One turn moves each row of this set onto another row. After a few examples, where does it send each row asked below?
J: [-15   2  -1  -2  -5  -9 -15   9  -6   1 -12  20   3   1   0   0   7 -12
  -3   1  -7   5  -3  13   2  16   9  -1  -7  10 -21  -1  -9   4 -12  -4
  -4   4  -5  -2  -1   0   8 -10   0]
W: [-23  -6  -6   0  -3   3 -11   3   9  -4  -8  14 -11  -5  -5   3   3   0
  -2   9  -9   6  -3  -2   0  14  -1   8  -6   2  -3  -3   5  -1 -10  -1
  -5   5   6  -3  -7   3   5 -12  -6]
X: [-21  -7   5   2   6   0   7   0   7   6 -10  11  -5  -3  -2   3  -5   4
 -11  -7  -9   7   3  -1   8   4   7   2  -1  10  -8  -2  -4  -2  -5  -2
  -3   8  -4   8  -3  10  -2  -9  -7]
M: [-24  -8  -6   1  -4   2  -6   2  10  -2  -7  13 -12  -5  -5   2   1   0
  -3   7 -10   5  -2  -2   2  13   0   8  -7   4  -2  -4   3   0 -10   2
   0   7   7   0  -8   2   4 -12  -6]
T: [-17   2  -2   0  -7  -8 -16  10  -6   3 -13  23   5   2  -2   1   5 -11
  -4   0  -8   5  -4  11   3  14   9  -2  -4   8 -22  -2 -10   2 -13  -6
  -4   7  -5  -2  -1   0   5 -10   1]
S: [-19  -9   2   1   8   2   5   3   4   8 -13  12  -7  -6  -1   2  -6   5
 -10  -4  -9  10   0  -2   7   4   7   6  -3  10  -8  -2  -1  -2  -5   2
  -1   7  -3   9  -3  10   0  -7  -6]
F: [-14  -5  -1  -5   7  -4 -12  -8  -2  -5  -9  18  -5   5  -6   8   5 -13
  -6 -12 -12  -1  -8   7  -6   3  10   0   2  -1 -14   0 -10   3  -8  -5
   3   4  -4   1   0   2  -2 -12   2]
E: [-10  -5   4  -4   6  -9  -3  10  -8  -6 -12  12   4  -4   7   0  -1 -17
   2   5 -13   3  -8   6  -3   1  15   6   7   5  -9   1  -5   1 -13 -10
  -1   4  -1   0  -2  -1  -1  -3   2]
D: [-19   9  -5   3   4  -3   1  13  -2   0  -7   3  -9 -10   0  -2   6  -1
  -6  -3  -6  12  -4   2  -5   7  13  -2  -5   1  -5  -3  -2   1 -10  -3
   9   9  -4   0 -12   5  11  -8 -10]
N: [-20  -6  -6   0  -3   6  -9   3  11  -1  -7  14 -14  -5  -4   0   4  -1
  -4   5  -8   7  -4  -2   1  13   1   9  -8   0  -2  -2   3   2  -9   3
   1   7   7  -3  -8   4   4  -9  -5]
B: [-10  -7  10  -6   3  -8  -2  10  -9  -7 -11  12   4  -2   7   0   3 -15
   3   3 -16   5  -8   4  -1   2  13   4   6   8 -12   0  -6  -1 -10  -6
   1   3   0   2  -2  -3   2  -3  -1]
U: [-20   7  -9   4   4  -2   3  12   1   2  -6   6 -10 -11  -1  -1   4  -1
  -4  -1  -8  13  -3   0  -4   8  11   0  -6  -1  -6  -4   1  -3  -9   0
   6  10  -2   0 -13   2  11  -9 -11]
L: [-22  -6   1   3   7   0   8   3   5   9  -7  10  -7  -5  -3   3  -6   4
 -11  -6  -9   8   3  -2   5   5   8   4  -3   9  -9  -2  -2   1  -6   2
   1   8  -3  10  -3   8   0  -6  -7]
G: [-11  -4   8  -4   3  -8  -3  11  -9  -8 -13  16   2  -3   9   1  -1 -15
   2   3 -17   3  -5   5  -2   3  12   4   6   6  -9   1  -4   2 -13  -6
   2   3  -1   3   0  -3   2  -2   2]
P: [-18   5  -9   4   4  -2   2  14  -2   2  -7   6  -9  -9   1  -2   7   1
  -5  -2  -8  13   0   1   0   8  13  -2  -7  -1  -6  -2  -2  -4  -9   0
   9   9  -3  -1 -13   6   8 -11  -9]
Q: [-15   0  -2  -3  -5  -8 -16   8  -5   1 -13  20   5   3  -2  -1   1 -10
  -3   2  -5   3  -3   9   3  18  12  -4  -4   8 -18  -1  -9   1 -14  -5
  -4   5  -5  -3  -1   2   7 -13   3]
H: [-14  -6   1  -6   5  -5 -11  -6   0  -2  -8  19  -4   3  -4  11   7 -14
  -4 -12 -13   0 -11   8  -5   1  10   3   0  -2 -18   1  -9   4  -7  -3
   0   2  -1   2   0   1   1 -15  -1]
K: [-14  -6   1  -4   5  -5 -11  -8  -2  -6  -7  21  -1   3  -3   8   6 -14
  -5 -11 -14   0 -11   7  -8   1  10   0  -3  -3 -15   0  -9   3  -8  -3
   1   5  -2   3  -4   1  -1 -13   0]

Q -> E
J -> B
K -> T
Now these:
L -> M
D -> X
N -> P

